(in the rows, 100 means zero)
Rotation paths and how fast each direction turns (degrees per step):
Each turn is a multiple of 5 degrees from 10 to 175, or 0.
Each row of a path follows its step; steps can be skipped.

step 0: [119 90 110 110 74 125 113 76 145 119 101 117 68 90 101 109 113 97 121 98 52 117 87 99 112 107 100 98 115 57 79 106 70 113 102 67 117 124 121 113 89 120 118 121 83 119 81 119 58 115 136 89 121 109 109 97 91 82 94 81 91 114 83 96]
step 4: [85 103 103 115 82 97 91 81 102 89 95 84 72 114 126 65 89 76 100 149 97 83 120 105 127 103 125 136 113 85 79 83 101 109 115 100 119 110 132 106 94 121 70 98 107 120 129 66 114 67 63 89 132 98 94 129 66 88 121 98 117 88 109 87]
step 11: [94 90 92 133 103 96 114 78 123 101 85 81 74 115 123 100 135 89 87 104 88 59 88 81 87 121 127 108 127 100 94 79 69 129 109 114 126 87 73 88 125 120 79 97 142 110 128 97 97 93 108 93 101 86 103 113 57 93 102 105 78 56 75 81]
step 12: [97 120 115 117 81 138 64 68 136 97 130 92 106 101 101 81 125 107 99 101 81 103 82 108 121 82 97 93 65 52 117 86 94 114 114 100 82 97 104 95 110 70 110 62 108 98 89 104 70 65 97 91 124 88 131 75 97 98 70 76 93 113 69 93]
step 13: [112 104 141 78 108 92 117 82 98 103 93 79 108 102 115 109 124 98 100 87 107 129 107 95 130 129 98 79 93 136 107 107 102 103 123 75 105 148 114 99 80 111 106 89 67 112 114 108 95 49 86 87 109 113 145 131 133 74 90 124 103 114 126 82]
step 17: [101 99 137 122 109 112 106 84 93 35 130 100 68 127 107 82 93 87 93 115 95 101 104 98 117 96 91 107 78 91 98 52 113 92 85 62 90 128 81 94 85 107 112 135 94 106 92 74 69 102 108 96 91 85 116 52 105 112 96 109 93 87 113 134]
step 20: [98 110 137 89 99 134 104 100 85 126 99 134 104 96 105 101 112 90 102 102 124 82 131 93 113 131 85 79 116 103 104 81 102 95 105 118 116 136 140 126 110 118 123 101 103 133 121 93 87 79 133 109 156 96 113 135 95 79 101 93 88 77 119 74]
step 29: [97 130 127 88 90 102 113 108 107 104 83 71 87 141 156 111 98 88 105 126 119 87 94 105 100 92 112 113 80 101 112 94 109 91 65 97 60 108 100 97 77 86 113 109 95 123 134 83 112 70 104 98 90 84 145 54 117 65 101 91 110 78 116 87]
Directions:
[103 97 98 94 100 100 104 100 100 116 101 106 102 95 101 101 91 101 99 105 100 99 106 104 108 94 97 107 104 105 100 101 94 107 97 103 94 100 111 103 103 104 99 108 95 107 106 93 96 102 96 98 93 102 100 102 95 103 102 93 97 96 94 100] : 70
[106 95 98 103 102 99 98 103 93 100 96 104 103 100 105 101 102 107 95 101 98 105 99 102 98 106 97 94 101 95 97 102 91 102 100 103 102 103 97 95 95 102 95 100 105 91 110 87 95 103 99 105 102 91 92 99 109 99 100 96 107 103 89 93] : 90
[101 102 101 96 101 107 96 105 93 113 93 98 95 96 101 103 103 92 106 100 110 101 103 103 96 95 98 105 104 102 96 105 105 91 98 97 109 99 96 106 97 97 99 103 95 95 99 95 104 105 108 107 98 96 108 95 98 99 97 105 104 108 97 102] : 55
[101 99 96 104 97 107 106 103 108 101 100 98 107 97 101 93 101 102 106 102 99 102 105 99 106 108 105 109 111 102 87 88 100 102 93 97 99 102 95 104 97 93 101 103 106 91 98 103 101 103 103 101 106 102 96 102 99 108 103 99 103 97 101 99] : 65
[104 101 103 113 95 92 104 109 99 101 97 100 100 105 96 109 103 103 102 101 97 89 101 100 100 107 103 100 93 102 97 101 102 96 98 100 100 95 94 97 96 101 103 112 101 96 101 104 103 101 96 99 93 107 107 102 94 94 104 89 105 104 95 101] : 95
[102 106 93 105 98 101 106 90 101 105 96 98 102 102 110 102 100 100 104 95 105 99 98 94 104 97 93 99 101 102 104 108 112 100 103 104 103 107 99 101 99 96 101 97 114 102 102 99 97 96 97 102 105 99 104 97 95 101 96 88 97 95 102 91] : 40
[102 102 103 94 87 116 103 96 96 97 99 107 96 98 93 100 102 102 98 96 92 94 102 95 97 95 101 108 97 94 102 100 101 107 104 105 100 94 94 105 98 103 99 103 97 100 99 97 104 100 99 96 104 94 101 107 97 98 102 99 101 103 102 87] : 90
[97 99 99 97 97 95 101 103 97 109 100 104 105 99 96 110 97 98 92 98 100 101 105 104 105 94 100 92 105 94 103 92 100 89 111 103 99 107 94 100 97 99 98 100 97 94 100 103 109 99 101 102 106 101 97 110 103 103 95 93 97 96 108 105] : 60

step 3: [122 85 90 91 117 107 94 120 97 104 100 90 91 78 112 137 71 116 79 99 63 135 92 111 93 133 137 92 100 100 79 128 85 85 101 104 137 94 116 108 99 109 108 93 65 108 105 120 132 95 82 107 109 96 85 127 71 80 109 89 128 98 94 107]
step 4: [89 91 137 84 96 104 101 144 92 105 59 70 103 63 93 103 74 93 107 97 104 86 79 107 71 91 65 109 73 74 102 91 83 115 93 97 86 116 89 107 93 84 96 133 101 112 77 86 90 100 98 99 59 69 126 107 88 85 116 100 98 114 108 105]
step 5: [127 99 107 83 109 112 113 90 105 125 129 84 103 88 77 106 93 110 116 98 108 113 110 101 120 86 133 95 93 55 92 114 71 89 66 116 114 114 93 114 74 128 52 90 83 95 120 115 115 85 115 144 82 96 87 79 119 90 109 105 118 86 99 94]
step 13: [80 93 94 72 99 83 80 126 113 105 99 83 62 62 107 123 97 89 102 106 140 107 77 130 127 106 86 115 114 117 90 104 63 79 105 123 117 101 94 129 89 118 89 128 107 119 76 114 102 103 74 99 73 107 118 118 79 103 92 98 100 79 97 118]
step 15: [110 99 110 88 73 133 79 122 73 83 74 77 80 102 100 94 64 105 114 122 83 126 121 100 91 117 100 105 120 93 93 129 71 100 111 92 123 123 94 95 89 93 92 97 93 106 126 130 117 119 81 116 44 95 112 110 110 103 107 104 108 77 101 124]
step 16: [113 113 103 88 132 75 138 124 112 96 103 105 86 85 98 93 75 104 112 88 62 76 79 110 87 81 109 115 74 76 96 126 76 94 64 80 116 98 101 110 114 77 62 105 82 107 72 96 90 86 104 120 85 108 97 115 67 95 121 84 93 122 102 81]
step 22: [110 91 108 122 103 97 102 108 103 87 106 113 48 74 108 106 75 105 104 63 90 76 80 119 118 112 136 113 77 72 105 122 59 82 101 107 99 109 107 106 109 86 86 96 85 106 97 96 136 103 88 106 63 121 98 108 81 129 125 117 109 89 117 108]
step 25: [114 100 119 66 137 89 96 147 93 148 82 85 93 66 126 95 85 90 125 97 113 98 92 113 85 88 68 95 92 91 104 113 78 90 93 101 137 112 110 95 84 76 109 117 115 106 106 90 84 109 72 97 70 90 96 85 109 90 97 68 99 116 104 105]
Directions:
[89 102 99 100 107 94 100 98 99 105 99 105 101 96 95 93 109 97 106 109 98 96 94 100 91 99 90 103 97 91 98 103 104 97 95 100 105 110 105 102 100 100 97 99 105 95 99 101 93 100 107 97 99 103 101 110 100 97 95 95 101 103 102 91] : 155
[91 95 110 100 103 104 103 97 109 99 93 101 105 96 109 99 102 109 100 94 103 101 98 103 103 99 100 102 103 104 108 99 96 103 103 96 98 106 103 104 93 100 86 97 98 88 100 102 96 91 96 99 106 99 98 97 102 103 105 94 98 98 104 103] : 120
[96 103 95 97 99 105 94 100 99 103 103 98 109 104 101 101 105 101 111 106 104 103 103 98 105 105 99 107 98 103 101 99 96 87 105 101 109 104 101 103 100 105 94 97 96 108 101 99 104 103 89 103 106 99 96 105 104 98 109 104 106 99 91 98] : 175
[108 102 109 104 91 93 96 103 106 100 108 104 103 102 98 96 104 99 101 100 94 108 104 95 91 104 101 105 96 98 105 104 101 100 96 105 97 101 100 103 102 98 96 99 99 93 95 96 101 91 98 108 87 92 97 104 104 104 105 107 93 100 98 99] : 65
[103 106 103 97 104 100 91 93 91 104 98 105 99 95 104 96 98 97 103 107 102 93 95 98 101 100 100 98 104 94 113 107 104 100 106 98 103 96 98 96 100 103 97 100 95 98 108 106 102 101 107 101 94 96 98 88 110 104 104 106 103 106 101 103] : 110
[98 99 105 98 101 94 98 109 105 100 88 101 103 102 106 94 103 95 103 92 98 96 96 95 108 96 101 101 98 105 98 101 93 97 102 100 94 94 95 102 100 96 100 105 101 111 101 106 88 103 103 98 95 100 93 108 109 98 96 105 100 104 97 96] : 155
[102 103 99 105 100 95 104 101 105 103 102 105 92 90 107 108 101 104 97 101 106 101 102 98 96 99 96 107 107 94 95 92 97 99 106 105 91 100 108 91 102 98 100 95 103 102 104 99 98 100 100 110 98 107 102 97 108 95 104 97 103 100 89 96] : 90
[102 108 94 105 95 104 105 99 102 110 101 105 107 98 105 95 98 109 108 98 104 98 103 111 99 93 97 92 100 103 101 110 99 100 97 111 99 95 101 101 104 102 101 98 103 109 100 99 96 94 101 100 97 102 96 97 93 92 107 96 96 104 107 99] : 160
